(in the rows, 128 means zero)
Rotation paths and how fast each direction turns (degrees per step)
Each turn is a multiple of 5 degrees from 10 to 175, or 0.
Each row of a path follows its step; steps can be skipped.
path 1
step 0: [134 129 117 122 114 130 131 123 128 125 135 125 140 130 114 123 128 123
 132 123 113 114 121 140 137 132 116 124 121 127 116 118 113 134 109 135
 131 126 126 119 124 119 120 130 110 123 136 126]
step 1: [121 139 129 134 115 133 139 132 117 111 145 128 134 133 124 114 129 139
 118 140 126 129 134 138 137 116 136 135 139 119 132 128 133 117 137 118
 128 123 118 117 120 127 132 123 121 129 126 116]
step 2: [138 139 134 132 120 142 136 123 133 110 124 137 128 133 123 128 115 121
 121 119 127 137 120 123 119 117 117 123 119 123 127 135 145 135 122 129
 136 127 134 115 141 119 123 119 130 128 143 130]
step 3: [122 118 143 136 124 135 120 130 125 127 142 124 132 123 123 128 130 132
 113 131 136 125 139 119 138 144 116 137 127 124 117 130 137 149 146 131
 134 117 129 131 130 126 133 130 117 119 135 128]
step 4: [134 126 129 118 121 138 126 128 117 129 120 134 133 128 136 128 136 122
 112 125 125 117 127 134 118 136 124 132 120 128 132 123 137 132 121 118
 138 122 132 131 120 113 120 140 149 131 131 102]
step 6: [148 134 125 113 115 141 122 126 126 130 126 135 134 139 137 125 128 133
 127 144 126 123 131 134 134 119 130 133 128 141 128 135 128 139 143 127
 120 121 118 116 114 122 120 124 133 139 134 140]
step 7: [121 138 128 134 129 129 109 138 145 125 140 132 127 137 129 110 130 126
 115 136 131 131 134 142 132 133 125 116 107 116 137 130 134 134 117 127
 118 130 139 120 130 128 126 124 128 124 130 135]
step 8: [121 119 122 113 119 124 137 117 133 118 137 128 136 135 122 125 135 126
 127 135 117 128 124 140 132 134 128 146 119 128 115 121 153 131 131 136
 131 129 126 129 131 115 130 141 128 122 124 144]
step 9: [125 127 117 139 118 137 132 140 125 124 134 154 134 133 125 130 138 128
 123 113 127 131 150 142 130 126 126 129 135 132 128 133 138 120 120 130
 127 109 132 135 132 133 125 133 125 126 135 119]
step 10: [130 147 134 122 128 124 125 122 120 122 134 133 141 139 132 139 122 140
 122 123 153 142 130 116 116 121 131 134 131 121 126 126 142 135 127 131
 118 135 123 134 127 115 120 138 130 119 132 127]
[126 129 127 128 130 124 125 130 130 128 131 128 129 129 125 129 132 134
 125 123 130 125 127 128 129 129 128 127 126 129 131 130 127 127 133 133
 131 132 128 126 130 130 128 126 124 127 129 125] -> 160
[126 128 122 128 131 128 130 131 129 126 129 128 126 129 126 128 132 126
 130 131 126 128 125 129 128 130 127 129 125 130 125 124 129 130 127 126
 132 128 129 131 123 126 130 130 125 129 124 122] -> 90
[128 127 125 128 132 129 128 131 132 125 127 132 131 127 134 126 123 128
 126 127 128 130 127 127 131 128 126 126 126 125 129 128 126 121 130 130
 130 127 129 130 124 126 127 128 132 127 129 126] -> 140
[125 127 129 130 127 127 125 131 128 129 127 129 127 135 130 129 127 128
 131 130 125 127 131 133 127 130 130 126 132 128 127 130 129 128 132 124
 129 126 126 128 128 129 125 126 131 130 129 122] -> 135
path 2
step 0: [128 112 119 125 116 127 138 124 139 129 123 114 128 138 127 138 125 147
 132 117 130 125 123 123 133 134 136 132 121 146 123 123 127 125 121 138
 142 118 123 127 114 120 130 125 117 114 135 126]
step 1: [111 121 122 128 115 126 134 125 133 113 130 124 112 116 123 133 147 133
 136 126 140 131 129 120 110 126 120 123 126 138 129 131 121 140 127 138
 127 126 139 140 128 139 131 120 112 125 129 124]
step 2: [109 131 124 122 112 128 132 132 127 114 132 128 143 130 129 137 141 130
 114 130 133 122 136 120 128 136 136 135 134 144 117 129 127 120 116 126
 122 126 120 134 127 113 132 134 113 121 119 140]
step 3: [110 115 138 132 123 131 119 108 128 119 125 130 126 119 122 116 130 143
 120 134 140 135 127 135 132 129 125 125 119 142 125 111 125 125 122 125
 142 124 123 141 120 131 133 140 118 128 133 121]
step 4: [134 111 129 120 109 126 123 124 131 130 129 136 117 119 130 132 122 130
 121 133 127 127 131 108 111 133 121 119 138 140 121 131 122 134 114 127
 132 121 118 140 121 126 125 132 129 117 130 147]
step 5: [120 112 122 138 122 134 138 121 123 122 112 128 128 131 129 126 123 134
 131 137 134 132 131 121 120 137 132 122 131 126 117 121 129 132 128 133
 124 148 131 144 123 118 116 137 110 122 110 122]
step 6: [122 123 138 132 115 134 124 135 148 126 121 138 135 123 122 142 128 135
 113 116 131 139 125 125 126 122 136 124 123 132 119 119 109 128 115 127
 123 126 131 144 122 125 120 128 136 115 129 116]
step 8: [112 126 127 142 116 135 112 118 140 120 128 124 125 111 138 135 125 125
 133 132 143 128 138 129 127 132 134 119 147 139 122 136 134 122 126 120
 117 137 130 135 129 120 120 128 136 117 129 124]
step 9: [141 124 128 139 109 136 131 114 124 120 141 132 125 139 141 125 134 136
 117 121 133 113 126 132 136 135 137 122 129 126 118 123 117 136 124 122
 135 132 120 142 128 115 127 138 132 120 131 116]
step 10: [120 114 137 127 107 121 138 125 129 128 140 134 118 125 113 132 120 129
 134 127 131 125 126 129 123 129 138 113 136 129 129 120 142 124 135 132
 125 124 128 136 123 130 118 123 132 107 141 110]
[125 131 122 129 129 131 128 127 125 129 129 126 130 127 131 130 129 128
 126 129 128 129 130 122 129 128 127 128 132 126 127 133 130 132 128 123
 124 129 132 131 128 127 126 130 124 130 127 127] -> 110
[129 130 127 128 126 127 125 128 129 124 123 126 127 130 127 129 131 125
 131 131 131 125 133 128 126 133 128 128 131 128 127 127 129 130 127 132
 127 133 129 127 133 130 128 126 131 129 125 132] -> 110
path 3
step 0: [123 113 119 129 134 112 126 136 128 142 125 125 135 133 143 119 133 126
 113 140 127 135 129 122 136 132 135 118 127 134 121 112 140 126 127 128
 121 123 134 136 133 124 134 117 126 131 119 127]
step 1: [136 127 124 116 125 130 124 131 130 120 116 132 117 121 131 133 119 142
 127 117 135 119 133 117 127 129 120 127 108 129 119 132 114 135 124 126
 121 138 128 127 125 135 131 130 147 138 139 125]
step 2: [118 126 119 131 125 129 125 122 132 135 135 135 136 138 111 133 108 113
 124 142 135 129 131 124 122 141 125 132 141 124 132 122 127 136 131 125
 134 120 135 119 133 126 115 125 137 129 120 121]
step 3: [127 128 139 127 139 124 119 122 118 135 124 128 126 124 121 133 141 127
 135 114 121 120 129 120 141 115 117 128 132 138 124 134 119 113 136 131
 127 127 130 126 134 128 136 122 137 127 109 140]
step 4: [132 145 129 121 126 141 126 128 111 128 125 141 137 134 143 115 117 140
 130 133 122 138 122 136 119 129 129 130 130 130 129 139 127 129 115 139
 138 129 133 120 131 121 121 120 129 123 131 117]
step 5: [114 115 128 133 124 127 139 122 142 121 138 131 128 125 127 138 133 136
 129 123 124 123 116 125 129 128 151 133 125 123 135 119 116 118 126 128
 138 125 130 131 120 115 134 118 127 131 125 138]
step 6: [142 126 138 116 136 127 131 130 126 130 107 130 119 131 135 136 128 118
 134 132 125 127 125 141 124 117 129 127 126 120 135 125 138 128 125 114
 138 132 130 111 123 143 131 140 125 129 124 125]
step 8: [127 128 123 139 126 125 125 141 117 122 129 131 122 129 129 136 136 124
 121 123 128 125 121 135 125 136 130 130 121 112 133 140 118 122 117 120
 103 145 128 131 130 134 126 136 134 127 118 134]
step 9: [132 144 109 129 128 138 121 116 133 129 118 129 137 130 116 133 137 123
 133 126 146 133 137 134 131 127 126 132 129 123 130 127 131 140 124 132
 138 116 120 134 118 116 132 136 122 121 128 122]
step 10: [117 138 143 132 122 113 128 121 117 131 138 113 119 109 120 122 127 130
 113 126 120 124 129 143 121 126 126 125 135 131 122 124 127 124 137 131
 133 133 133 137 126 128 125 132 119 136 122 134]
[127 125 124 128 127 125 129 131 127 132 124 133 128 131 126 131 128 128
 128 129 132 124 129 127 126 128 125 124 126 126 129 127 129 131 130 126
 123 129 126 132 130 130 127 128 128 132 129 129] -> 55
[129 125 131 132 128 130 131 129 124 126 132 125 129 133 126 127 127 128
 133 128 129 129 128 127 131 128 123 127 132 128 130 133 129 128 131 125
 126 127 129 126 132 131 129 128 130 125 127 127] -> 80
[129 128 129 129 124 126 126 123 126 131 125 127 130 133 127 128 122 129
 125 128 126 130 132 125 129 132 128 131 125 131 126 129 126 126 131 130
 130 128 128 128 130 128 130 128 131 132 128 130] -> 35
